In the rows, 128 means zero.
The rows of T fall into several groups, and each row is roughly a mix of its group's hidden directions; some rows fit no group.
T (150 x 10):
[[ 94 147 134  76 113 163 108 129 169  97]
 [182  75 138 138  97 154 136 115 124 157]
 [185 105 131  94 104 114 106 123 178 129]
 [140 138 161  79  93 130 102  95 149  89]
 [131 158 118  71 124 134  95 101 141  78]
 [167 102 127  71 101 111 101 127 128 167]
 [152 101 126  93  89 107 103 104 113 181]
 [106 149  99 170 170 117 135 104  87 159]
 [139 122 158 136 145 157 130 189 120  77]
 [ 97 158 103 148 141 124 101  60 138 112]
 [ 93 156  99 169 172 118 141  97 102 149]
 [176 102 117  79  92 112 109 135 137 163]
 [ 96 159 152 178 137 139 178 147 122 105]
 [104 134 140 186 160  99 151 142  87 111]
 [165  87 149  93 143 146 118  84 152  99]
 [139  85 112 157 130 151 160 152 153 181]
 [166 103 152  93  90 159 130 101 154  96]
 [134 158 120 104 120 162 127 171 162  74]
 [137 119 141  89  84 173 120 134 152  81]
 [ 92 157 101 183 111 163 136 162 125 126]
 [147 110 154 132 110 111 193 159  90 137]
 [103 144 101 179 165 108 127 158 102 162]
 [ 90 153 124 184 166 136 160 142 112 107]
 [120 107 154 150 116 170 173 161 112  86]
 [125 100 150 107  84 144 140  66 128 156]
 [156 120 136 113 103 118  88 185 149  88]
 [104 145 120 166 119  91 153 147 101 185]
 [100 155 118 175 182 148 141 130 109  97]
 [ 88 138 122 184 137 120 160 118  94 165]
 [112 128  92 175 169 118 146 159 101 162]
 [ 94 163  91 179 129 164 141 154 132 114]
 [ 99 151 125 175 152 155 176 114 145  96]
 [ 81 158 113 166 179 118 148 144 107 116]
 [124  90 163 129 105 172 148  96 132 174]
 [ 93 132 119 196 122 168 156 138 115 134]
 [112 133 133  67  95 160 100 117 164 110]
 [124 104 154  98 110 166 132  77 150 169]
 [ 86 175 126  81 112 111  96 105 147 116]
 [ 98 114 151 162 137 130 151 111  94 191]
 [ 80 142 118  63 136 125 106 121 157 108]
 [179  95 103  88 110 135  89 122 134 159]
 [ 86 134 116 186 133 125 154 112  98 168]
 [100 174 121  75 104 110 100  99 145 137]
 [120 112 156 165 110 160 193 121 119 151]
 [109 169 107  73 132 139  97 144 165 106]
 [ 92 166 113 197 120 143 148 133 115 123]
 [100 112 135 166 143 124 152 130 115 200]
 [137 116 157  73  88 127 112 114 178 118]
 [123 122 107 105 156 115  49 121 116 146]
 [148 118 104 100 130 155 104 108 196 151]
 [ 95 145 143 166 155 127 179 144  83 125]
 [191 123 114 109 125 113 127 118 189 119]
 [121  83 167 170 118 170 156 109 110 129]
 [123 144 101 175  89 165 128 169 157 128]
 [130 151  75 166 175 106 109 155 120 130]
 [142 108 168  74 157  89 134 109  98 128]
 [188 123 121 140 116 138 119  97 186 144]
 [172  91 145  78  89 149 131 114 133 148]
 [132 123 141  64  92 155 123 108 161  98]
 [127 132  91 174 173  96 133 154 124 167]
 [ 74 132 133 147 133 125 172  85 103 159]
 [175 134 123  92 124 131  77 110 173 113]
 [ 90 145 106 150 119 172 157 112 146 179]
 [158 115 135 157 130 151 116 179 113  72]
 [158 104 159 102 108 160 128 171 140  81]
 [113 143 102  56 125 152  96 140 153 135]
 [118 125  92 125  92 113  77 115 144 180]
 [119 141 127 125 153  86  71 113 147  81]
 [126 161  82 149 176  88 116 148 107 117]
 [166 123 122  68 127  83  99 124 151 142]
 [164 157 121  95  76 152 134 159 144  97]
 [147  96 148 148 138  83 181 116 108 161]
 [ 93 172  91 133 180 107 121  99 140 132]
 [143 116 130  70  85 107 110 110 170 145]
 [ 96 138 133 192 130 161 168 145 107 121]
 [143 155  72 149 168 112  93 153 149 120]
 [165  94 142 187 125 125 155 137  89 138]
 [135  81 147 157 121 147 168 121 129 184]
 [119 154 118 172 154  92 127 156  76 107]
 [147 113 164 106 121 160 126 175 142  74]
 [ 95 152 141 163 175 121 123 174 104 102]
 [ 96 124 168 123  85 110  98  89  94 109]
 [158 116 141  96  91 173 113 112 154  83]
 [182  72 125 170 152 137 132 141 124 132]
 [ 75 131 173 167 121 116 106 111  92 126]
 [141 164  81 140 159 108  85 153 145 100]
 [129 147 129  79 173 138 125 137 125  68]
 [124 119 134 164 126 196 173 104 124 137]
 [ 96 109 148 101 108 155 142 108 157 188]
 [100 148 106  81 142 113  97  95 149 172]
 [130 135 144  64 161  80 117 123 100 123]
 [153 164 126 160 104 126 156 184 156 106]
 [140 149 113  80 160 132 101 112 151  73]
 [117 132 129 125 151 168 169 153 141  65]
 [118 158 119 152 163 122 133 183 122  75]
 [ 74 150 126 156 156 133 157 138  76 128]
 [144 130 147  85 144 157 142 161 167  79]
 [ 67 128 161 124 105 134 119 122  72 122]
 [132  94 157 189 127 120 165 120  89 131]
 [112 167  88 127 171  96  99  93 135 148]
 [ 68 161 127 134 151 101 166 114 113 156]
 [ 96 147 119 192 157 144 165 116 108 120]
 [ 87 153 113  71 142 114  91 136 142  99]
 [104 132  84 172 117 118 127 110 134 189]
 [170 111 147  70 117 132  98 132 156  95]
 [162 108 126  78 120 155 155 169 154 100]
 [151 110 131 191 145 113 161 140  86 148]
 [123 156 115  61 147 106  89 144 121 105]
 [105 125 179 104 108 102 162 101  83 125]
 [147 131 129 143 148 143 150 202 137  90]
 [148  92 123 178 148 144 149 118 126 186]
 [111 156 161  87 118  93 124  96  94  91]
 [172 106  97 146 174 134 140 178 139 117]
 [103 157 113  97 129  69 120  90 121 160]
 [171 119 140  67 120 122  97 136 160  99]
 [182 101 139  85 106 119 102 118 170 124]
 [163 102 142 107  76 133 117  84 151 158]
 [ 91 124  98  73 164 111  89 128 125 144]
 [ 77 155 112 171 150 132 157 138  88 140]
 [107 115 171 148 107 173 164  98 132  95]
 [143  87 105 154 128 157 154 159 164 170]
 [151 104 141 141  79 110 102 100 110 181]
 [122 165 100 149 187  91 130 150 147 106]
 [160 121 107  94 102 136  78 117 179 118]
 [ 98 161 116 163 166  81 116 139  98 153]
 [ 87 159 105 185 128 158 151 154 114 125]
 [176  67 144 149 107 117 119  97 112 142]
 [112 120 140 174 146 104 164 137  73 156]
 [156 156  95 138 169 139  93 165 163 111]
 [104 111 148 180 112 127 155 125  76 162]
 [134 163  83 139 160  92  99 162 134  98]
 [136  97 127 190  97 156 156 126 148 160]
 [114 166 114  75 127 106 112 132 126  70]
 [166  94 135 114 103 147 178 176 127 140]
 [157  80 145 160 106 165 144 130 156 163]
 [107 153  97 199 158 122 133 131 103 123]
 [ 76 139 138 158 161 129 166 159  92 117]
 [141  95 168 127 105 142 169 183 111 137]
 [ 76 156 126 103 162 121 120 141  73 118]
 [ 82 175 144 165 167 130 142 131  97 130]
 [ 92 101 130 134 169  92 106  82 117 159]
 [156 131 130 123 147 144 140 197 152  86]
 [134 146 112  71  92 113 122  92 143 171]
 [143 167 114 153 110 148 140 179 160  87]
 [120 158  96 173 172  92 112 153 105 136]
 [ 98 147 114  88 131 105 120  81 151 176]
 [172 106 142 121  89  86 118 115 153 170]
 [100 106 170 113  74 128 131  92  93 124]
 [ 73 159 128 143 154 104 170 117 110 162]
 [124 104 169 109  85 167 121 104 165 155]]
Here is one row of each group, with its name. Which group are the others in?
[116 167  85 133 163 117  90  88 150 109]	(111)
[133  92 156 182 121 116 170 114  89 135]	(47)
[ 95 133 127 196 126 161 166 136 111 131]	(104)
[172 133 106 192 153 122  94 142 127 115]	(116)

[117 133 128 149 164  76 162 118  78 150]	(116)
[107 135  86  97 112 128  62 119 138 154]	(104)
[161 123 168 130 156 102 192 142 118 114]	(104)
[127 163  95 144 149  87 111 176 121  90]	(116)
[169  93 117 156 101 153 137 115 184 141]	(104)
[146 129 128  76  99 159 109 116 160  79]	(116)
[ 90 166 151 129 130 105 121 121  65 100]	(116)
[120 146  97 142 152  76 100 148 100 171]	(111)
[179 113 140 190 113 141 149 122 115 156]	(47)
[147 123 148  80 121 157 102 161 142  75]	(104)
[102 175  93 160 101 140 118 179 135 128]	(104)
[178  85 113 103 117 130  86 106 137 159]	(47)
